which system made each run
In the rows, 128 means zero.
K534, path 1 (6 x 64)
[[ 76 127 141  94 129 193 112 129 102  86 119 156 123  86 104 167 120 127
  114 110 136 135 103 102 105 130 140 106 141 130 132 118 165 157  90 117
   89 131 153 160 157 113 103 152 170 153 183 102 162  98 128 141 128  91
  123 149  83 109  97 125 126  71 189 102]
 [ 66 137 150  91 132 183 130 132 108  89 127 172 121 109 107 164 135 128
  117 125 120 152 107  89  74 150 118  97 128 122 127 125 146 118  86  87
   94 117 146 152 131 130  99 149 175 142 145 128 129  96 147 153 138  93
  118 161  91 119 113 115 144  89 204 117]
 [ 80 149 166 112 146 161 143 141 126 122 132 184 121 136 113 162 156 138
  118 146  96 158 120  76  69 168  88 117 131 115 121 133 130  96  86  76
  105 111 128 146 113 146  90 138 183 108 120 150 100  93 158 162 154 105
  116 159 100 120 119 122 151 114 186 149]
 [ 99 158 173 137 150 134 164 143 144 145 131 190 116 156 120 154 159 138
  112 159  79 155 131  79  74 173  71 140 117 107 129 131 111  74  98  71
  113 107 105 144  94 153  97 131 166  87  92 171  81  92 175 159 175 118
  113 156 106 122 122 115 161 129 173 169]
 [116 161 173 147 146 107 171 146 158 159 131 188 112 168 121 140 147 141
  110 166  82 161 133  94  74 166  59 146 106 110 140 134 100  73 106  80
  123 114  97 129  81 158 107 129 141  83  83 184  69 101 170 143 168 137
  113 149 123 133 139 116 158 142 157 181]
 [137 164 162 155 142  84 167 144 166 183 122 172 117 166 132 122 137 138
  116 171  99 158 147 110  95 165  71 161  99 112 148 137  88  65 121  89
  137 119 105 114  77 161 128 133 120  92  57 170  65 122 169 140 155 142
  116 148 147 137 154 119 155 163 154 187]]
K303, path 2 (6 x 64)
[[174 134 137 178 131  53 170 137 161 161  91 116 128 116 144 101 135 142
  136 128 125 137 167 157 169 115 125 165  99 124 161 124 105 100 129 166
  142 160 115  75 115 141 122 131  71 129 126 111 119 174 119 121 148 163
  112 126 161 129 153 133 161 178  96 148]
 [163 144 146 187 134  55 190 133 152 147  88 126 142 116 132 103 136 158
  123 136 120 151 163 150 146 116 106 159  93 115 156 135  83  73 132 141
  115 164 110  83 113 166  95 155 103 131 104 125  99 165 134 146 178 151
   97 130 137 131 167 157 181 201 133 148]
 [153 136 147 180 138  73 184 127 137 139  80 120 149 118 124 110 127 158
  114 147 120 154 163 140 128 128 104 146  89 119 144 154  71  69 134 123
   88 163 109  96 114 166  86 170 143 128  96 120  84 150 144 160 201 135
   96 121 121 131 180 180 179 220 161 158]
 [131 147 145 169 128 100 175 116 118 121  91 128 150 126 119 128 116 153
  101 147 110 157 143 123 109 136 108 125 104 114 145 151  77  65 139  98
   81 154 113 126 112 156  82 181 175 125  97 145  81 121 151 169 206 121
  105 120 109 131 184 181 178 204 178 151]
 [117 140 139 138 115 138 163 114  93  88 100 132 142 135 122 160 100 138
   95 132 106 149 115 108  71 139 104 103 104 117 135 133  99  83 149  91
   69 138 120 155 116 139  83 173 179 121 112 165  93  90 139 166 205 104
  110 131  96 128 172 167 172 176 186 132]
 [ 94 129 123 114 110 170 131 117  72  78 113 127 141 143 133 167 104 126
  100 125 122 151 101 103  64 148 116  93 119 112 122 131 108  98 153  78
   81 119 137 182 117 124  92 155 182 126 120 165 110  77 140 163 161  96
  129 137  89 115 168 149 153 148 192 127]]
K62, path 3 (6 x 64)
[[165 131 142 154 134  80 140 126 182 154 134 125 137  94  96  91 135 123
  155 126 138 136 155 154 189 101 150 155 152 150 136 143 124 142  64 171
  136 172 113  65 153 143 124 137 111 145 151  79 146 179 144 108 142 159
   93 115 169 142 102 136 126 121  97 123]
 [147 140 165 147 151  89 137 146 198 178 134 151 120  90  94  94 150 125
  148 140 124 142 154 138 179 119 133 159 150 146 137 135 139 142  44 164
  138 155 116  62 145 158 124 140 116 129 140  74 141 174 149 110 126 148
  102 132 157 131  78 119 122 100 118 144]
 [129 151 175 139 161 103 134 157 206 190 137 179 103 103  97 109 168 132
  143 146 109 140 155 116 162 129 105 172 144 138 145 125 142 135  37 140
  153 141 121  82 130 162 130 133 118 112 135  89 128 155 153 121 117 142
  105 147 144 124  70 104 127  89 132 165]
 [108 155 186 134 167 123 143 171 198 184 144 205  94 126 114 143 173 138
  133 141  90 141 144  97 124 155  79 175 131 119 143 115 155 128  50 120
  145 127 119 108 118 153 131 113 114  92 129 120 122 122 146 122 124 137
  117 163 133 118  73  82 137  76 138 169]
 [ 94 154 180 117 161 151 142 171 171 167 142 217  90 161 125 154 173 137
  132 147  83 140 131  83 103 172  70 160 118 109 135 112 151 114  73 102
  144 100 125 134  98 145 134 104 120  96 125 149 109 103 155 130 113 132
  133 166 116 112  92  73 136  77 146 175]
 [ 84 153 165 108 149 175 133 160 135 157 135 208  95 180 134 164 167 142
  121 157  87 134 121  82  82 185  79 142 112  99 128 111 144 107 115  90
  145  81 125 155  92 142 138  99 140  98 116 172  98  86 150 146 114 122
  155 161 110 111 116  82 135  97 153 173]]
K826, path 4 (6 x 64)
[[149 150 152 167 140  70 165 131 163 169 130 143 128 166 143 104 140 136
  120 169  95 161 156 129  96 157  71 158 114 114 131 146  80  56 122  89
  141 123  98 100  86 155 127 130 134  88  50 167  66 133 173 136 164 139
  105 133 148 144 156 126 162 176 132 172]
 [152 150 138 163 129  66 165 135 158 180 121 144 127 175 149 101 139 135
  131 171 113 149 159 140 115 156  83 155 103 110 138 137  78  65 148  99
  151 117 102 101  76 156 143 122 107 105  55 165  68 137 162 132 141 152
  129 121 154 144 175 128 152 195 128 180]
 [159 154 136 158 133  76 162 142 152 186 107 145 122 176 159 110 134 143
  131 162 121 140 158 155 132 153  98 159  89  97 149 122  89  73 176 125
  161 116 112 105  77 150 158 117  82 118  66 166  77 143 148 132 128 163
  142 120 152 135 189 127 146 188 111 171]
 [154 149 129 161 129  92 154 144 142 179  89 138 121 166 162 118 141 151
  136 157 133 124 152 156 144 152 113 166  77  98 154 118 104  92 188 142
  157 117 116 119  80 142 155 108  70 131  95 158  96 145 130 129 112 164
  153 120 149 125 186 123 149 183 104 161]
 [143 144 128 156 127 107 147 153 130 177  78 139 116 156 159 121 135 164
  127 135 139 111 146 154 165 147 128 166  77  94 164 107 127 120 198 160
  157 119 129 126  91 134 154 110  65 135 129 134 123 141 104 138 100 159
  162 116 142 112 182 125 136 172  95 149]
 [133 140 128 139 121 136 123 153 123 169  63 125 112 137 156 139 132 160
  116 123 156 107 142 146 175 137 141 166  73  97 166 100 148 147 191 170
  141 127 141 140 105 127 157 119  68 145 169 115 142 130  91 137  80 132
  167 117 122  89 171 123 135 153 120 147]]
K109, path 5 (6 x 64)
[[149 124 126 134 147 116  92 154 173 196 153 137 108 165 144 101 176 117
  153 144 126 101 147 137 174 142 115 174 141 123 121 120 146 155 126 153
  199  97 120 106 109 136 187  71  75  97 122 117 138 151 121  97  54 156
  165 120 167 119 100  85  93 102  61 159]
 [146 115 112 127 138 122  87 145 151 183 148 130 113 161 146 112 165 124
  147 138 139  97 142 135 185 137 131 165 133 119 117 115 153 165 149 156
  207  99 119 121 111 124 190  72  75 100 133 123 151 148 110 110  52 151
  174 107 155 111 107  90  84 109  59 149]
 [150 107  94 123 120 132  78 142 126 156 130 104 115 159 161 111 142 120
  137 127 159  91 137 147 181 126 145 150 125 113 119 110 155 167 173 161
  194 106 137 135 116 109 195  77  76 117 142 118 159 141  92 108  46 134
  175 103 143 110 123 105  91 103  64 134]
 [134  89  88 115 110 144  69 133 108 139 121  83 118 148 170 117 124 116
  134 113 177  86 134 156 179 125 163 141 132 118 124 104 160 174 188 164
  176 116 149 149 119  95 184  89  79 126 161 109 170 135  81 119  40 116
  179 102 134 101 132 111  82 113  79 112]
 [128  97  83 110 104 168  68 120  85 121 103  82 135 136 156 122 113 115
  135 102 188  94 122 169 181 114 186 128 140 114 127 109 155 180 194 167
  157 127 150 157 140  90 177 101 100 153 179 103 184 132  87 121  53 116
  170  92 131 105 152 132  84 113  98  92]
 [128  95  82 110 101 169  69 113  77 100  91  70 147 117 143 120 104 114
  135  95 193  97 119 158 173 114 198 118 145 121 122 121 153 178 178 169
  134 141 153 154 154  90 153 119 118 164 195  90 184 130  94 128  74 106
  150  87 127 100 159 144 100 122 112  82]]

runs to name
path 6 (6 x 64)
[[ 94 118 125 101 122 158 127 110  90  82 160 133 144 146 114 141 119  95
  126 137 123 161 104  98  55 150 116  80 160 128  91 146 111  93  96  61
  106 108 126 150 127 123  99 137 203 111 104 157 106 100 168 155 159 100
  111 140 114 140 130 130 143 121 165 111]
 [118 130 140 123 125 136 144 115 105  97 143 135 145 160 127 140 121 117
  119 148  98 160 111  94  57 152  94 102 145 113 104 153  87  76 120  65
  104 114 110 153 109 135  89 141 190  92  86 185  81  97 161 156 187 110
  101 135 119 141 152 140 154 155 156 139]
 [131 139 142 156 135 112 165 119 121 126 125 137 144 169 131 139 122 129
  107 152  94 159 136 105  79 142  85 122 115 111 115 143  76  64 136  75
  105 128  90 145  99 142  90 136 170  83  76 189  67  96 157 160 196 128
  104 127 126 131 169 152 162 186 147 151]
 [148 147 137 166 130  90 164 122 127 149  95 131 143 166 145 120 123 152
  107 158 112 154 144 123 101 154  92 136  92 100 137 147  69  62 164  93
  114 134  93 135  94 158 107 150 149  98  72 171  68 122 154 162 182 131
  117 115 127 121 195 163 166 211 159 171]
 [154 149 139 175 127  77 171 133 134 163  80 135 138 159 155 115 125 153
  116 154 124 142 160 147 127 151 108 159  82  98 152 135  78  72 181 117
  118 139 108 122  85 158 121 140 121 121  88 161  73 139 138 154 162 144
  126 112 131 122 207 160 167 214 146 169]
 [149 150 133 177 121  78 169 143 137 163  72 133 130 147 155 119 133 160
  122 145 134 135 159 151 145 145 117 165  68  95 164 126  99  85 187 138
  127 140 115 113  93 142 129 135  82 132 102 138  96 146 123 146 147 153
  134 123 140 123 200 145 164 205 125 158]]
 => K534
path 7 (6 x 64)
[[121 109 107 109 134 161  75 143 124 161 145 120 107 174 160 130 149 125
  131 131 136  91 125 126 162 142 129 140 140 119 115 109 161 168 175 138
  192  87 133 150 109 112 199  72  88 104 133 132 154 126 104 106  46 128
  188 118 135 103 118  87  82  89  86 146]
 [115 106  98 110 122 168  61 140 100 150 121 107 109 162 168 136 130 126
  123 119 160  90 125 134 161 135 148 143 128 114 124 104 162 175 194 152
  181 100 150 166 113  98 193  85  91 120 150 124 167 117  86 123  42 110
  185 105 120  91 127 106  88  99 102 133]
 [111 107  90 104 112 182  58 129  84 128  98  96 117 143 163 138 128 129
  127 102 176  91 120 140 165 133 174 130 126 106 136 103 166 181 198 159
  159 110 157 171 129  93 178  99 103 139 184 109 182 112  93 129  43  98
  184 100 114  87 146 116  84  97 117 109]
 [111 107  99 100 107 195  70 134  78 104  88  95 126 121 146 143 104 127
  125  97 189  91 115 147 173 127 191 122 127 110 135 109 173 187 179 166
  128 130 158 166 145  90 160 125 123 165 204  86 184 114  94 137  61  99
  172 101 114  90 155 139  96 107 135  91]
 [107 105 111 109 104 185  86 120  79  87  85  96 137  81 124 143 107 136
  120  96 178 104 113 142 169 115 195 114 132 127 133 116 164 185 158 164
  103 149 158 156 167  98 127 146 141 173 217  71 187 121  93 139  96  97
  152 104  99  97 145 151 106 115 152  92]
 [108 103 114 112 115 169 102 118  89  75  93  88 147  67 111 138 111 128
  120  95 164 116 117 134 157 101 180 107 145 144 133 129 156 171 113 160
   84 161 157 142 175 103 104 162 158 168 208  67 179 131  97 144 125  87
  120 108  99 102 129 158 121 112 161  84]]
 => K109
path 8 (6 x 64)
[[142 155 154 160 137  87 165 158 168 183  85 165 102 141 150 119 154 166
  127 141 133 126 162 149 152 149 108 178  71 101 173 112 121 100 149 155
  149 132 126 101  96 150 146 119  69 140 116 123 112 155 130 135 114 152
  141 135 144 115 162 113 155 159 126 167]
 [145 164 154 167 133  78 170 151 166 186  86 158 113 143 149 113 144 162
  131 150 125 143 161 148 134 155 101 173  74 103 171 119 105  85 146 136
  140 132 120  99  83 163 139 132  81 133  95 141  90 148 141 137 137 155
  128 137 146 128 174 121 162 181 138 177]
 [146 156 157 167 140  71 178 143 159 181  93 156 122 151 145 114 143 153
  118 164 112 152 156 140 123 155  90 160  90 103 155 130  80  64 145 111
  128 136 107 106  82 167 126 141 104 119  74 145  74 139 159 148 158 145
  120 128 141 126 177 136 161 190 154 182]
 [139 156 157 168 134  83 166 135 145 166 109 158 134 161 139 123 128 142
  116 164 105 154 155 119 102 155  83 152  92 110 143 141  74  63 139  94
  120 129 101 118  87 164 116 148 140 100  70 165  65 122 160 151 177 138
  112 121 134 132 175 143 166 193 162 182]
 [132 147 150 155 133 103 170 132 135 140 124 156 132 174 130 140 127 137
  110 157  88 160 132 108  77 155  76 134 106 107 124 146  78  64 134  83
  113 128  91 136  86 155 100 141 159  86  73 189  66 101 164 157 192 130
  114 131 131 130 165 140 166 176 145 164]
 [119 139 142 144 127 125 157 121 116 122 138 150 136 181 130 147 133 122
  111 151  87 162 123  95  65 159  83 115 128 106 108 146  90  66 125  62
  117 112 101 150 100 142  97 126 181  77  81 185  75  96 168 161 181 120
  112 136 119 132 157 134 161 162 150 156]]
 => K303
